128 stands for zero in the data rows.
Every row has a hidden score from 0 to 40. What is each row's score? 20 is about the middle. The score is a weighted sum of the row's numbers plus the product of two more (or one squared), each taken from its middle value.
[147 136 105 153 152 126 148 114 112 115 117 102 135 115 122 143 110 138 127 139 134 102 128 138 156 150 102] -> 25
[104 103 115 123 128 161 129 109 136 152 137 137 126 129 164 135 154  95 113 129 102 116 131 137 101 103 129] -> 21
[112 164 163 134 124 114 124 159 134 100 103 116 164 162 110 121 147 132 114 161 126 170 171 104 123 128 151] -> 10
[123 114 109 134 141 144 138 107 131 139 136 126 127 122 152 148 139 109 126 131 118 111 131 135 117 118 107] -> 11
[116 111 113 127 145 153 122 110 138 148 137 139 123 125 157 138 144 101 115 134 107 112 125 140 106 109 117] -> 11
[150 127 146 102  83  98 113 146 130 143 146 164  79 126 122 128 119 158 159  70 153 128  76 138 132 133 148] -> 22
[112 108 111 130 141 151 118 105 141 150 145 138 127 119 157 132 147  94 114 126 103 120 128 130 105 100 115] -> 18
[100  91 118 121 135 168 115 110 143 160 156 141 126 130 157 131 154  99 106 129  95 119 133 135  93  86 129] -> 17
[119 110 112 129 131 153 125 108 138 142 144 133 128 128 160 136 141 104 113 126 107 110 132 138 113 108 117] -> 15
[122 107 117 132 141 154 126 107 141 152 144 142 130 132 159 139 145  96 108 127  96 120 125 138 108 104 123] -> 20
[137 109 107 132 146 141 133 108 129 132 138 119 130 117 128 128 119 118 120 136 112 111 134 132 119 124 121] -> 33
[ 99  98 113 119 133 171 114 107 145 161 149 146 129 127 153 129 161  94 105 127  91 117 128 153 100  84 131] -> 16
[119 142 152 117 110 104 150 165 125 114 111 121 145 136 113 116 115 141 148 135 152 158 131 119 149 149 130] -> 21
[135 131 143 109 108 106 147 156 112 136 137 143 103 119 113 135  96 133 155  93 160 146  97 139 128 151 126] -> 26
[145 118 146  97  95  96 123 148 131 149 143 165  76 114 113 130 108 150 162  66 168 129  68 132 130 144 140] -> 17
[144 133 102 145 151 129 149 111 119 110 118 101 141 118 124 135 108 137 124 147 133 104 133 135 151 140 101] -> 17
[113 154 159 117 113 110 138 164 127 108 121 121 162 139 114 115 141 120 127 147 127 166 164 112 122 125 144] -> 23
[152 148 100 147 148 111 158 103 115 108 112  91 135 111 134 137 102 140 131 141 148 102 130 126 162 159  88] -> 20
[154 140 101 149 147 119 163 110 113 110 111  99 141 115 122 126  97 140 126 138 147 102 125 130 162 149  99] -> 22
[108  90 158  82  88 139  97 153 139 186 159 186  68 122 137 129 150 114 147  73 131 147  86 143  92  94 164] -> 16
[129 110 110 132 142 155 125 106 142 141 140 131 132 128 133 133 131 113 119 138 106 111 139 127 121 113 120] -> 22
[146 123 102 141 144 145 140 105 128 121 116 109 135 124 129 135 115 128 128 138 132 107 128 126 141 136 111] -> 21
[114 118 111 133 148 151 132 107 141 138 137 132 132 120 145 129 132 111 116 135 108 108 130 131 122 117 123] -> 29
[135 146 157 117 125  92 156 163 116 110 120 119 133 119 102 132 101 146 148 121 158 153 132 124 154 160 121] -> 17
[132 108 111 132 147 146 128 108 123 137 132 131 133 125 140 133 135 116 118 130 114 113 137 130 124 119 119] -> 29
[131 118 151 101  97  97 144 161 112 139 137 152 104 115 121 135 111 128 160  94 155 150 101 139 122 144 126] -> 15
[135 109 116 130 131 149 134 107 130 129 134 125 135 128 134 133 123 123 118 133 111 111 135 136 129 118 116] -> 28
[123 145 151 111 106  98 149 163 117 115 116 122 140 124 108 132 112 140 150 124 151 157 138 114 135 151 124] -> 11
[131 117 148  97  93 107 136 155 123 150 144 160 103 115 120 137 118 129 153  88 149 152  93 144 126 131 126] -> 13
[132 121 103 130 147 148 135 109 140 137 138 122 131 122 156 140 133 109 117 139 118 109 116 133 126 119 118] -> 14
[148 127 104 143 153 129 141 108 120 114 120 109 132 123 129 125 113 130 127 145 133 104 129 132 144 144 101] -> 23
[150 142 150 113  98  96 111 143 118 134 135 150  76 128 116 115 114 169 159  86 169 126  86 135 139 146 147] -> 27
[133 115 110 128 136 147 127 106 135 134 127 126 137 133 137 134 130 119 115 134 114 117 125 129 119 116 116] -> 21
[112 103 149  85  93 110 137 160 124 158 152 174  97 113 121 128 124 125 151  83 145 145  92 144 114 124 137] -> 18
[152 124 109 138 148 138 139 105 119 120 122 113 140 122 125 134 115 135 126 140 130 108 133 136 143 135 106] -> 20
[100  98 158  84  90 114 133 164 129 165 149 176  94 120 132 127 137 109 148  88 139 153  99 140  96 112 138] -> 11
[145 134 105 137 146 134 141 103 128 115 119 107 139 124 119 120 117 131 139 141 133 106 129 127 146 139 106] -> 24
[174 146 103 161 161 115 158 109 103  92 111  88 135 113 115 132  94 156 139 141 148  98 129 123 177 168  97] -> 32
[105 100 113 123 136 160 118 106 143 152 146 136 129 126 146 121 149  99  99 132  95 118 138 139  99 102 124] -> 26
[172 153 104 165 155 107 159 108 102  96 106  90 135 111 113 136  97 154 140 146 154  95 121 123 169 166  93] -> 15
[138 120 109 135 142 142 137 105 130 129 122 124 131 118 145 138 128 124 126 137 115 109 120 129 131 125 105] -> 19
[137 117 108 139 150 146 134 108 125 131 127 118 131 123 147 134 120 122 124 134 111 112 130 139 134 131 110] -> 29
[114 107 114 134 151 155 124 107 136 149 134 138 124 118 164 149 150  93 113 124 104 116 124 140 110 110 116] -> 10
[130 114 113 132 147 139 129 102 133 128 134 116 134 129 131 121 122 127 122 136 115 107 133 121 131 127 122] -> 33
[144 150 152 133 100  91  97 145 123 122 123 143  84 139 122 116 124 173 152  90 155 124  96 126 136 138 150] -> 30
[114 100 110 121 136 164 119 109 141 156 132 146 124 122 163 135 155  99 120 123 100 115 123 142 103 102 110] -> 12
[129 149 154 114 117  97 155 162 112 101 114 121 145 127  95 131 108 148 145 137 150 150 131 116 134 155 123] -> 15
[ 90 136 162 115 104 133 112 160 140 129 122 147 157 156 124 119 165  97 114 145 104 174 164 108  93 103 157] -> 14
[143 131  99 159 147 124 148 106 118 113 115 100 122 126 134 140 107 135 148 136 125 103 127 121 147 150  99] -> 35
[ 99 112 164  93  93 118 135 166 135 146 137 158 129 138 125 132 133 110 134 110 134 166 128 120 102 116 137] -> 7
[116 139 146 108 106 104 148 167 121 125 129 140 125 119 104 134 108 135 155 123 158 151 113 124 142 152 118] -> 21
[158 133 144 107  94  91 128 157 109 130 132 152  80 110 107 124  91 165 168  74 181 126  77 124 149 159 123] -> 13
[ 97  91 120 113 131 169 105 111 146 169 158 155 130 131 169 139 167  88 106 120  76 122 135 152  87  86 131] -> 17
[174 148 140 119 111  72 147 154  98 110 126 122  85 107  93 128  71 189 176  86 198 119  82 120 167 179 123] -> 27
[163 202 152 161 121  87 109 148 118  61  90  91 154 157  75 102 109 189 130 153 166 147 156  89 172 169 160] -> 22
[153 132 107 140 143 127 153 106 116 111 123  97 138 116 129 137 111 132 125 140 133 106 129 125 148 140  98] -> 36
[ 99 151 166 126 115 124 113 158 135 117 117 123 162 152 126 123 155 125 112 152 121 167 168 113 112 117 159] -> 11
[129 124 154  98  82 103 107 152 124 149 134 164  69 122 119 132 122 153 160  69 161 130  80 139 129 134 145] -> 18
[157 143  98 150 162 117 161 111 116 107 108  88 137 116 124 139  96 146 144 140 149 102 128 117 162 156  92] -> 19
[108 160 153 130 130 107 127 154 125  99 114 107 165 156 110 123 146 134 129 160 131 166 164 108 136 130 146] -> 13
[151 169 145 127 117  66 173 165  89  85  97  89 142 118  82 129  75 163 175 134 182 144 125 122 181 190 111] -> 17
[ 99 155 161 133 116 136  70 146 148 112 109 130 151 164 130  99 173 134  93 158 104 170 175 111 107 107 183] -> 18
[134 130 110 135 145 147 137 105 126 130 123 119 130 126 151 137 116 119 124 132 114 108 123 132 126 127  94] -> 13
[150 127 100 146 154 116 147 103 124 109 123 100 134 113 119 131 102 132 126 141 141 107 133 129 151 152  94] -> 33
[163 151 101 144 160 117 166 109 109  98 107  87 135 115 122 133  94 152 142 140 157 100 116 124 159 167  95] -> 24
[ 83  83 116 112 127 172 101 110 152 179 165 155 120 127 179 140 171  67  99 121  78 122 131 148  79  73 136] -> 9
[133 141 154 119  99 116  84 146 133 141 139 162  80 130 132 108 139 156 145  87 144 132  99 130 123 126 171] -> 39
[106 155 159 121 119 115 120 157 139 109 112 125 163 154 113 120 149 125 119 152 126 171 161 101 119 126 158] -> 12
[123 105 111 141 142 146 135 105 124 136 133 116 129 127 138 132 130 122 117 138 107 117 122 133 130 119 119] -> 33
[142 124 108 146 150 140 143 109 122 124 133 117 137 121 145 142 124 122 127 135 134 107 129 122 134 129 100] -> 9
[ 92 123 163  99 103 129 130 165 128 137 133 143 146 147 129 120 152 108 129 135 114 169 139 124  99 117 146] -> 17
[129 118 151 100  87 118  82 152 127 159 153 178  77 128 129 119 142 139 144  75 130 138  86 137 105 115 173] -> 24
[ 94  96 115 115 137 172 110 106 150 171 153 149 123 129 169 134 182  76 107 128  80 122 124 147  84  80 130] -> 15
[118 178 156 148 125  85 119 156 128  75  95 103 169 156 101 116 134 156 115 166 141 160 167  89 150 153 154] -> 13
[120 108 112 125 140 159 123 110 135 135 139 127 138 118 133 124 135 117 116 131 112 114 129 128 123 108 131] -> 23
[130 117 112 135 148 142 132 106 143 135 119 115 130 123 155 138 132 108 121 127 112 115 133 136 120 118 113] -> 19
[114 109 151  89  97 112 136 162 117 150 141 162 104 120 122 136 120 128 149  96 142 149 102 141 118 124 140] -> 19
[154 138 141 113 100  89 123 148 118 131 129 143  72 122 111 123  99 173 165  77 169 127  85 138 140 150 125] -> 20
[140 197 155 167 132  86 123 148 120  66  89  89 163 162  87 109 118 172 126 163 146 154 173  93 173 165 141] -> 22
[ 72 138 170 122 110 140  89 149 148 134 138 139 160 169 137 109 187 110  88 156  90 179 187 116  87  80 190] -> 17
[155 140 104 153 152 114 155 106 109 108 108  94 138 111 139 144 100 146 137 137 145 101 124 132 152 158  87] -> 13
[ 99 154 158 129 112 127  96 153 133 116 114 133 163 149 128 118 167 123 107 157 114 173 170 104 104 116 170] -> 8
[141 122 108 133 145 135 140 110 123 120 129 116 134 112 119 130 119 131 124 142 123 103 132 131 143 135 116] -> 27
[108 163 158 139 118 116  87 148 152 106 109 132 149 161 121  94 162 142 107 155 113 164 170 103 117 118 176] -> 22
[137 131 106 145 153 128 149 106 121 119 122 105 131 113 135 142 120 123 134 134 131 105 119 143 134 137  90] -> 8
[114 107 151 103  84 110 112 146 122 166 153 182  75 122 132 124 132 125 158  70 148 141  83 146 108 117 152] -> 20
[113 104 108 132 139 145 132 104 139 141 140 131 128 122 161 137 144  99 118 130 103 113 133 136 119 110 111] -> 28
[124 113 111 135 141 151 123 109 139 143 137 129 126 128 142 135 139 113 116 133 107 114 134 134 115 118 115] -> 18
[139 122 109 136 144 135 135 110 134 128 130 122 128 123 148 142 128 121 120 143 118 108 125 133 123 123 106] -> 9
[ 65 128 168 112  98 153  79 153 161 146 136 151 158 162 144 107 200  91  81 147  77 182 170 120  74  73 187] -> 15
[111 154 161 128 124 105 129 158 126 106 110 117 163 141 112 120 135 132 126 148 137 166 161 108 134 134 153] -> 11
[137 116 146  97  89  96 131 157 122 145 132 156  85 118 114 130 101 143 165  79 158 140  82 134 129 145 132] -> 20
[129 190 151 144 125  88 132 158 125  69  91  78 170 151  88 113 125 164 133 167 146 159 166  89 157 160 155] -> 21
[124 110 116 139 144 152 119 104 137 141 143 129 127 122 133 121 133 121 108 136 108 113 133 133 117 114 121] -> 22
[149 134 105 138 144 127 153 106 116 113 112 108 135 119 140 136 102 139 124 135 134 100 119 129 146 142  99] -> 20
[117 171 160 142 113 106 122 159 127  90  98 111 162 155  98 111 133 133 111 155 128 168 165 103 141 147 150] -> 23
[113 103 110 123 151 154 124 104 148 152 148 139 134 129 156 131 151  99 110 140  92 118 129 141 111 100 120] -> 23
[127 119 105 130 146 144 139 104 131 126 131 121 130 132 150 143 129 114 118 132 122 111 130 141 124 127 112] -> 21
[138 120 108 134 147 144 138 106 122 126 124 112 132 120 134 138 128 123 126 138 116 107 136 135 130 127 111] -> 24
[147 138 107 151 142 126 147 106 118 114 120 110 136 122 130 136 112 137 130 137 136 101 127 126 142 140 104] -> 17
[115 107 106 125 138 163 122 106 140 141 136 136 135 126 140 125 136 105 109 129 103 113 131 135 112 111 125] -> 25
[166 145 146 114 102  84 160 159  99 122 121 131  95 110 108 137  76 175 177  87 187 127  84 125 165 179 116] -> 38
[112 165 163 135 124 130 123 151 135 104 111 114 163 150 118 124 151 129 109 155 121 169 175 111 133 127 153] -> 16
[147 129 103 141 152 131 150 107 114 119 122 103 139 111 135 138 110 128 133 135 132 103 124 128 142 138 105] -> 18
[112  96 115 128 136 156 121 107 147 158 145 140 124 128 167 147 156  98 124 124  98 117 131 141  96  96 126] -> 18
[155 134 107 146 145 125 149 107 121 112 118 103 141 124 118 131 102 142 134 147 133 108 132 127 156 144 101] -> 23
[153 142 145 120 101  93 111 140 117 135 131 150  69 124 105 117 109 170 163  80 157 118  83 140 138 146 144] -> 34
[117 101 159  88  89 130  83 143 147 179 160 187  68 120 132 121 156 124 131  72 134 141  84 144 101  93 167] -> 12
[ 84 147 171 121 111 144  75 144 154 132 129 148 143 165 123 101 187 123  83 144  87 169 168 107  92  84 194] -> 24
[143 119 104 147 151 146 135 114 122 125 132 122 136 122 122 121 108 132 129 145 123 110 129 136 133 136 105] -> 37
[142 179 151 143 130  89 147 162 114  70  93  91 167 154  99 118 113 164 127 166 155 159 152  94 167 166 136] -> 22
[140 127 108 148 142 146 138 108 133 131 121 118 132 118 148 141 126 124 123 133 116 111 127 135 132 130 110] -> 24
[161 142 145 120  92  84 127 151 116 133 135 149  74 114 117 128  97 163 164  91 166 128  76 139 145 156 139] -> 26
[126 173 156 148 125 104 107 153 130  84 103 105 161 155 103 104 145 159 114 157 139 162 166 101 139 138 168] -> 19
[124 111 151  93  99 115 136 159 123 149 141 166  95 118 123 134 111 128 156  79 151 146  92 143 125 134 135] -> 23
[122 131 161 110 110 110 152 164 118 120 127 131 136 133 107 133 116 134 144 131 144 159 133 129 133 141 123] -> 16
[109 101 112 128 140 161 117 110 150 156 143 143 125 121 163 133 154  88 107 125  92 115 137 146 101  99 123] -> 15
[140 196 151 159 128  84 113 152 116  70  87  95 158 159  81 106 122 174 125 159 151 154 165  84 162 160 153] -> 17
[141 129 106 147 156 127 146 108 126 117 120 102 129 116 143 138 114 138 135 135 127 101 116 136 146 140 110] -> 37
[144 131 113 149 150 136 135 107 129 125 120 110 133 118 122 128 114 133 127 138 127 108 127 133 139 132 104] -> 14
[126 108 114 127 150 152 128 108 135 141 135 138 131 129 141 128 136 111 109 129 106 117 130 132 120 106 124] -> 33
[112 107 109 135 139 147 123 108 136 141 140 138 133 131 153 140 145 100 117 133 109 117 123 140 111 111 122] -> 16
[156 132 146 107 108  89 149 157 108 125 125 137  92 111 100 130  87 153 174  86 175 130  94 141 156 166 124] -> 24
[135 121 109 133 140 146 141 107 126 129 127 120 134 121 142 141 130 122 122 143 121 110 134 128 122 122 111] -> 15
[130 115 107 143 141 146 134 104 128 126 127 116 133 116 130 131 127 120 124 135 121 112 131 130 124 121 117] -> 20
[133 195 156 150 120 100  90 151 136  79 100 101 149 165 100 108 141 170 112 162 139 152 166  93 149 144 169] -> 15
[130 128 103 141 147 131 147 110 126 128 121 109 131 121 141 136 123 120 131 135 123 111 138 138 131 133 103] -> 18
[117  95 113 123 136 168 116 111 137 153 148 136 134 119 143 127 147 101 104 135  98 116 140 138 110  91 131] -> 23
[136 123 108 140 144 135 140 106 125 128 130 117 125 117 146 144 126 115 120 132 119 108 121 140 129 126 104] -> 14
[129 110 148  88  96 114 131 150 126 154 143 166  77 114 124 132 112 138 160  78 153 134  80 144 128 136 144] -> 31
[154 151 151 128 104  90 109 143 113 127 126 145  78 121 111 119 115 174 162  91 165 132  78 123 149 147 150] -> 26
[114 101 114 123 136 154 120 106 140 157 136 141 125 123 168 133 160  97 103 134  98 116 128 136  98 100 109] -> 25
[ 90 122 160 102 101 122 126 161 137 137 132 145 142 138 133 130 150 104 122 125 118 172 145 124 105 108 151] -> 17
[112 100 157  86  88 126 120 157 132 165 153 174  88 120 130 123 135 119 143  76 142 147  82 143  91 114 153] -> 17
[ 98 156 162 136 114 117  77 147 161 112 114 128 148 166 117 100 164 140  96 146 116 166 167 105 113 111 190] -> 17
[106 122 157  96  97 112 135 168 116 136 130 144 130 128 114 131 124 109 144 116 142 158 120 125 119 126 136] -> 5
[136 119 106 144 150 132 136 111 127 122 128 114 133 116 131 132 119 123 126 135 123 108 131 132 141 132 108] -> 20
[126 174 152 147 123 102 142 159 117  84 103 104 164 149  90 116 122 143 139 154 147 161 162  98 152 155 138] -> 20
[134 111 109 140 140 147 137 104 133 135 129 130 132 130 140 130 130 113 125 139 110 110 131 136 129 122 114] -> 28
[143 125 148 103  85 105 121 152 120 150 137 157  74 113 110 129 111 152 162  76 159 134  75 138 122 138 137] -> 17
[ 98 120 159  95 110 117 132 163 133 140 132 147 138 138 123 130 143 114 128 123 129 167 133 120 100 120 141] -> 9
[137 125 104 138 158 141 135 102 127 126 133 110 134 125 139 131 118 119 128 132 123 109 122 137 132 132 108] -> 21
